128 stands for zero in the data rows.
Here are some points, each followed by its number:
[176,185,180,217,120,188,215,194,159,062,144,101,030,087,105,000,207,229,213,104,127,110,183,114,130,147,115,185,068,
 032,059,063,190,072,128,000,043,090,154,122,140,161,051,109,126,105,149,060] 0
[119,068,145,129,100,148,080,130,152,162,121,164,133,146,151,000,132,158,133,120,116,147,158,127,136,119,143,092,112,
 127,135,119,136,105,073,000,187,127,200,159,110,111,087,097,134,114,149,114] 1
[117,166,255,255,179,061,078,117,138,151,035,186,255,120,139,232,101,090,076,212,179,255,149,054,104,045,162,108,124,
 161,202,207,117,105,154,084,043,148,067,216,255,115,099,171,132,203,217,191] 2
[112,141,219,097,112,148,070,093,055,143,160,157,105,107,147,061,101,125,105,135,121,050,120,166,168,130,059,088,139,
 095,122,156,153,119,088,188,000,146,099,120,161,159,095,081,157,102,109,148] 3
[084,136,093,176,072,187,137,078,184,168,168,161,052,115,082,204,111,002,161,103,121,150,136,089,122,119,082,185,169,
 130,031,148,030,156,142,135,000,127,204,178,143,162,116,076,136,058,159,188] 4
[129,139,187,151,107,108,098,147,150,133,090,125,207,148,151,061,085,071,132,141,131,143,141,104,121,086,108,131,121,
 122,143,148,155,100,145,020,158,134,035,111,161,121,150,174,116,227,101,077] 5
[236,111,067,120,112,040,252,160,127,138,140,103,103,095,167,052,099,149,147,205,061,106,206,217,191,146,147,167,138,
 144,114,158,087,156,115,043,074,126,114,142,168,112,188,179,111,179,140,081] 6
[083,127,130,118,170,047,128,175,112,135,132,161,161,121,138,126,110,165,129,152,137,160,115,086,126,114,163,029,112,
 175,171,060,197,103,138,000,255,110,065,156,104,096,098,107,118,144,090,154] 7
[118,126,203,210,098,084,107,139,134,128,067,125,238,132,171,045,082,057,114,161,133,150,134,103,099,067,116,161,130,
 147,147,165,158,094,150,081,114,129,038,118,156,120,128,173,129,201,083,102] 8
[129,144,153,108,135,143,097,081,109,154,147,148,147,106,137,044,103,149,124,107,130,106,124,133,147,105,125,106,121,
 111,134,186,135,099,102,093,035,116,094,099,117,117,160,136,100,089,108,144] 9
[064,157,102,215,050,223,158,073,176,171,211,120,072,141,077,199,086,019,160,083,152,126,130,061,057,088,077,189,173,
 183,005,116,011,116,217,203,068,088,150,189,138,197,123,099,220,133,111,146] 10
[183,138,037,086,091,080,186,162,129,094,122,132,109,138,108,105,132,124,138,144,100,131,114,194,096,115,104,143,139,
 094,117,140,097,128,092,000,044,148,138,121,131,114,183,151,089,149,157,080] 11
New points follow, each followed by the number of its nearest point above by angle.
[163,172,134,070,063,233,092,124,199,148,186,150,079,237,137,000,157,125,176,151,119,102,152,096,072,181,114,226,122,
 135,098,155,117,056,240,081,000,180,210,179,153,145,121,093,130,180,117,092] 0
[136,122,101,012,088,235,152,097,187,166,155,149,057,068,182,153,118,071,227,106,139,110,015,142,164,114,152,172,043,
 140,129,102,074,255,194,156,000,108,115,094,106,053,103,143,091,131,185,116] 4
[132,154,093,146,177,089,150,132,110,087,110,126,094,097,083,057,128,155,151,161,122,174,137,147,113,147,123,115,155,
 085,133,088,116,116,124,022,144,122,116,068,115,113,057,105,151,047,083,090] 0
[112,148,078,159,156,092,143,142,125,083,118,130,094,104,098,095,136,146,133,148,127,138,138,132,110,132,123,103,156,
 089,140,071,118,106,149,000,138,112,145,111,135,117,080,128,148,051,101,091] 0
[106,128,117,100,184,040,129,143,135,102,155,113,089,081,085,030,128,119,175,153,139,167,169,150,074,121,174,108,130,
 162,156,122,180,141,066,177,059,144,100,123,072,183,123,087,166,202,107,138] 3
[107,121,075,038,106,197,101,122,147,122,172,122,053,098,185,172,089,098,217,136,163,123,104,142,122,157,142,124,056,
 158,140,073,152,170,153,135,000,137,122,118,118,017,052,137,085,161,125,112] 4
[182,132,024,110,165,175,159,092,044,121,138,072,167,152,127,044,073,152,133,158,093,102,116,140,114,175,142,133,071,
 040,129,102,138,182,056,173,000,203,122,123,105,131,187,148,091,060,134,161] 9
[152,149,147,102,090,117,108,153,100,125,144,151,121,112,116,071,111,116,128,130,118,119,131,183,121,135,136,122,121,
 123,098,136,142,153,105,037,119,122,129,127,119,131,092,134,110,058,138,106] 1
[103,105,102,015,163,241,184,154,079,122,091,086,137,142,148,067,165,125,104,082,125,131,072,112,175,127,173,163,146,
 122,122,101,128,146,147,040,000,044,088,168,096,094,247,175,108,178,173,082] 11
[097,155,141,030,142,148,224,039,066,173,001,157,122,135,226,090,136,099,016,025,089,053,066,100,255,104,171,126,184,
 098,199,175,103,110,131,000,000,110,167,138,196,068,165,122,169,084,144,098] 9
[160,141,131,182,109,224,183,195,155,033,122,083,088,111,102,000,218,173,176,105,171,134,162,136,153,159,159,164,091,
 085,086,075,187,092,084,000,078,168,050,070,109,156,099,108,108,107,118,051] 0
[157,118,147,094,155,112,140,169,151,099,140,086,092,147,151,000,212,186,164,086,156,092,120,163,126,171,127,203,087,
 178,123,143,139,134,132,095,127,159,168,166,060,116,154,068,179,192,065,148] 0
[096,202,141,155,149,067,138,089,077,103,127,148,155,109,129,141,080,172,060,123,132,069,105,137,191,170,103,122,161,
 139,124,177,161,123,113,000,166,152,069,120,188,099,116,110,158,118,134,121] 7
[194,122,053,076,080,132,140,137,145,079,096,103,104,153,096,011,125,080,124,128,113,131,084,183,095,138,098,139,120,
 075,148,117,111,123,061,016,079,180,099,102,119,121,173,147,080,174,142,106] 11
[056,063,125,103,158,067,140,168,107,095,149,163,054,043,074,211,145,036,097,113,119,181,079,176,187,124,076,053,128,
 149,124,073,166,223,109,095,023,125,132,059,014,219,140,098,180,227,117,237] 4
[162,152,132,206,177,119,078,142,128,222,105,179,167,101,055,152,116,211,080,155,153,218,129,110,064,164,143,086,133,
 132,194,088,082,145,094,040,053,124,137,090,197,112,074,187,119,123,184,183] 2
[073,160,112,158,208,000,140,149,135,098,109,127,036,064,120,030,098,136,110,123,102,196,129,133,075,094,207,069,189,
 167,138,080,212,094,047,192,236,079,063,089,086,029,077,045,144,175,056,164] 7
[200,132,011,073,101,147,106,100,102,110,147,104,097,118,130,000,145,142,143,152,121,047,171,161,149,184,126,166,058,
 155,126,098,095,156,049,089,128,163,113,188,144,072,148,130,127,127,083,179] 6
[075,150,092,140,084,113,138,102,121,151,153,084,076,150,108,000,142,123,132,091,195,099,109,116,098,117,054,144,182,
 161,069,129,065,122,209,077,075,127,166,191,142,192,085,107,171,202,133,141] 10
[117,114,154,200,089,094,116,130,108,112,102,112,207,121,168,106,091,078,117,147,136,133,142,106,107,098,119,148,149,
 153,131,160,159,107,143,053,104,129,044,106,143,120,120,163,121,175,097,102] 8
